rotation steps, each row followed by its count of steps
The counts run from 0 to 174.
[153 112 129 138 162 115  85 117 138 138 102 107 142  83 135 135 107 143
 114 103 182 129  77 125 159  78 117 151 125 143 158  98 139 128 120 150
 119 125 161 119 145 130 117 127 133 118 117 132 109  93  91 138 156 110
 147 148 154 113 140 134 145 139 127  97 159  97]  29
[138  98 153 126 167 107 115 117 139 154  96 125 148  98 149 170 145 124
 110 121 123  98 105 165 127  72 132 162 119 106 106 103 103 130 121 143
 110 109 116 139 145 109 102 129 139 158  93 150 120  88 106 106 143 144
 149 135 130 124 136 133 154 117 146 121 139  93]  126
[129 133 113 171 134  91  81 115 136 118 103 124 121  97  98 113 132 137
 105 105 132 117 141 127 119 121 163 139 140 152 160 112 129 115 128 102
 126 135 190 125 148 141 162 117 146  96 143  95 108 104 121 188 168 104
 151 125 108 114  98 106  91 120 105 132 141 135]  112
[157 106 142 131 141 103 108 124 100 107 141  98 162 117 165  98 130 123
 102 116 103  98 106 146 132 106 114 151 175 147 128 128  98 136 105 189
  84 137 149 148  83 146 123 162 139 116 134 130 137 131 130 101 127 125
 163 152 141 152 123 129 147 132 118  91 168 146]  161
[130 112 140 179 122  81 126 114 123 143 145 129 169  89 111 109 120 121
  73  93  95 107 130 141 133 116 133 196 145 127 111 133 119 157 135 128
 109 122 114 128 127 116 142 161 132 108 100  69 112 123 150 136 139 130
 158 124 145 130 133 137 143 108 124 138 158 119]  153
[112  88 136 121 136 142 111  83 130 161 100 149 123 121  92  99 122 133
 109 126 148 139 122 138  82 173 121 133 130 134  92 126 107 181 138 137
 167 134 108 152 133 108 142 128  97 130 103 134 137 153 186 118 120 135
 153 131 104 141 135 105 114 136 108 111 111 137]  141
[112 121 107 104 147 141  82 117 173 153  77 157 123  92 102 119 132 148
 130 112 150  93 103 147 118 154 149 148 162 112 136 110 107 157 111 136
 132 113 156 130 119 114 151 109  98 127 110 137 120 106 142 133 127 105
 167 158 103 161  95 116 143 148 108 160 123 138]  81
[118  87 144 140 148 144 126  70 115 138 144 125 119 164 148 125 119 105
 103 126 139 125 129 123  81 141 114 127 123 120  78 115  83 162 128 137
 156 125  93 158 157 104 111 137 121 154 127 146 142 159 168 129 123 160
 137 101 111 125 137 106  94 126 117 104  88 104]  3
[145 107 110 113 147 147  74 125 135 129  91 104 130  69 121 124 124 145
 119 125 183 138  85 121 137  89  91 136 122 159 141  90 139 124 121 146
 109 138 174 107 131 135 130 116 119 105 115 172 132 113 114 115 127  72
 144 148 135 143 154 125 127 144 121  76 149 120]  33
[118 133 122 179  94 104 147 107 123 129 159 133 164 131 101 128 162  85
  78 111 114 118 172 133 112 122 142 181 117 128  67  95  96 116  92 111
  95 137 113 129 140 101 121 142 130 143 105 113 114 130 152 127 125 127
 108  96 132 151 146 133 122 113 114 107 121 122]  51
[120 100 133 149 162 116  81 114 150 125  98 131 121  88 111 107 119 147
 112 107 100  94 119 144 125 165 161 130 182 129 162 129 112 173 136 140
 135 141 140 139 118 136 148 123 121  93 133  85 128 131 147 159 134 115
 176 146  93 132  91 103 138 130 122 160 145 153]  113
[149  93 171 149 154 125 127  95  96 153 128 109 153 125 133  95 116 104
  85 151 130 128 144 155  92  96  93 153  86 162  97 118 125 156 142 130
 122 148  94 140 138 133 129 122 129 146  96 125 137 151 166 101 122 132
 148 119 117 142 156 130 118 114 130  71 140 112]  98
[139  87 161 153 167 109  85 116 104  94 104 104 130  85 143 116 125 112
 115 116  64 118 113 144  90 105 119 135 158 166 137 117 119 142 136 148
 130 144 158 123 108 128 125 128 132  89 129 133 162 128 110 103 132 126
 171 150 121 145 145 117 110 124 128  78 147 140]  70
[146 107 154 124 131 147 109 114 117 107 133 116 132 110 139 141 142  86
 110 136 134 123 132 134  80  96  98 126 114 145  71 105  98  99  96 142
 108 144 119 145 122 133 114  93 123 140 121 183 155 122 144  88 137 120
 139 135 121 140 149 112 113 127 125  66 117 120]  134
[153 113 138 133 108 133 137 108 120 140 142 119 155 117 105  80  98 122
  72 146 163 135 123 132 108 113  78 143 108 165 112 110 128 144 126 161
 106 157 119 130 119 159 155 119 118 112 120 146 126 147 190 106 118  99
 144 130 145 144 149 100 133 137 111  81 151 139]  97
[135 125 118 149 133  99 122 122 121 137 119 138 160 172 162 104 154 144
 103 110 153 104 156 128 152 141 183 123 131 113 138 100  98 112 122 139
  83 143 139 139 120 144 145 146 173 147 141  85 108 131 125 187 115 123
 139 114 107 120  85 110 125 124 117 151 145 146]  155
[119 108 146 149 153 136 118  87 139 136  90 149 113  95  89 146 159  89
 111 122  96 121 137 154  65 129 143 127 113 124  98 107 102 109 109  96
 129 133 123 139 145 108 137  84 104 128 113 157 148 110 139 115 150 134
 138 140 103 156 138 113  92 123 116 115 103 128]  43
[142  78 117 116 160 120  75 115 134 144 109 108 145 114 154 118  99 164
 109 107 191 107  84 126 173 116 126 134 147 123 153 106 113 165 135 176
 130 121 144 133 128 139 120 160 143 123 141 117 118 118  99 141 125 122
 145 141 144 102 102 128 149 152 127 106 145 102]  164
[131  92 156 142 178 109 105 115 131 136 105 133 153 108 156 160 152 121
 121 100 109  70 120 154 117 105 171 153 150  99 124 118  90 125 108 141
 106  91 127 144 118 120 111 136 147 172 126 127 127  82 111 132 150 159
 154 134 128 152 108 123 157 116 135 145 133 107]  122
[134 130 137 151 116 126 120 102 139 117 125 129 103 124  93 133 153 101
  97 154 179 149 150 120  77 118 124 112  98 154 105  93 111  77 108 102
 109 142 146 128 148 125 146  94 123 137 144 162 130 124 146 138 148 116
 121 123 104 119 148 116  71 122  93  80  95 123]  139
[126 112 156 177 159  83 128 111 112 140 128 139 148 138 133 149 141 119
  92 118 106  92 161 159 117 109 176 162 138 118 112 134 100 140 121 110
 103 118 127 129 129 113 125 149 165 143 127  65 114 115 111 160 134 160
 157 106 116 130  95 110 141 113 132 143 137 124]  154
[144 116 133 111 121 153 130 106 104 124 129 117 135 144 134 115 160 101
 119 139 171 146 140 139 101 112 112 105  96 152  93  86 130  95  99 146
 107 154 124 138 128 118 142 116 127 144 111 167 145 156 133 110 122  97
 116 106 125 130 154 115  88 136 104  52 106 134]  0
[112  87 105 108 148 148  98 104 130 121  95 124 116  96 152 135 151 101
 160 119 151 122 119 119 108 155 148 138 147 126  81  89  93 131  94 130
 150 120 124 131 139  76  82 134 121 143 106 168 155 136 109 112 120 124
 108 116 135 134 134 142  97 127 105  90  81 122]  174
[114 139 108 184 103 101 117 123 163 138 146 134 142 108  72 119 117 138
  89  97 151 140 142 118 111 147 150 172 134 164 128 117 136 131 118 114
 131 132 141 103 146 110 157 149 125 107 126  90  96 122 166 162 132  88
 131 107 123 116 147 118 115 124  97 118 151 133]  148
[111 115 103 127  90 127 146 107 132 154 148 144 171 117  91  93 128 112
 102 102 119 111 144 127 105 170 135 180 140 114  67 110 100 168 100 150
 125 134  95 138 124 106 123 154 103 146  82 102 124 136 189 116 100 128
 148 104 134 162 131 140 137 127  99 146 121 150]  50
[114  82 153 151 150 116 111  83 107 152 113 136 119 127 115 109 129 114
 115 127 111 127 152 145  81 155 133 143 109 140  98 129 110 178 141 101
 154 123  80 142 154 101 131 121 125 134 106 107 132 157 150 149 136 147
 143  94 103 120 141 126  99 116 115 120  96 126]  7
[136 101 145 128 153 151  70 106 143 130  99 136 121  57 104 128 118 116
 113 131 121 122 104 135  90 109  96 137 133 144 108 124 134 136 121 144
 142 120 126 128 122 102 136  98  77 109 121 172 145 121 142  87 152 122
 154 158 121 155 147 118 107 129 109  85 132 126]  38
[141 106 130 117 139 128 109 132 143 145 104 134 162  64 118 125 115 126
 104 113 143 109  97 149 147  90 108 167 136 137 133  98 126 142  99 168
  92 134 149 127 112 128 123 132 116 125  91 151 123  90 127  88 125 108
 154 156 152 157 155 149 170 135 139 106 168 125]  125
[144 131  99 138 125 113 124 130 120 123 121 131 174 131 130  87 133 146
 101 117 150 106 137 131 163 140 127 153 165 148 130 103 127 145 120 165
  81 164 156 139 109 161 160 171 157 104 127  89 124 143 146 148 112  88
 148 129 137 142  93 115 151 131 104 123 164 160]  156
[125  61 130 110 177 145  65 104 119 127 104 109 128  95 162 123 104 141
 136 101 139 114  78 113 124 140 119 134 155 118 107 102  90 171 123 168
 163 114 117 144 120 100  97 148 114 119 116 145 144 121 121 105 130 143
 141 117 132 132 126 128 131 139 110 104 117 101]  169
[163 124 122 139 111  99 125 133  98 143 135 110 166 143 132  80 142 121
 100 142 158 142 148 144 163 112 124 143 109 176 139  77 143 118 113 149
  88 167 149 135 141 148 147 147 158 122 120 107 128 151 117 155 103  94
 133 110 138 114 138 136 114 119 116  84 152 141]  60
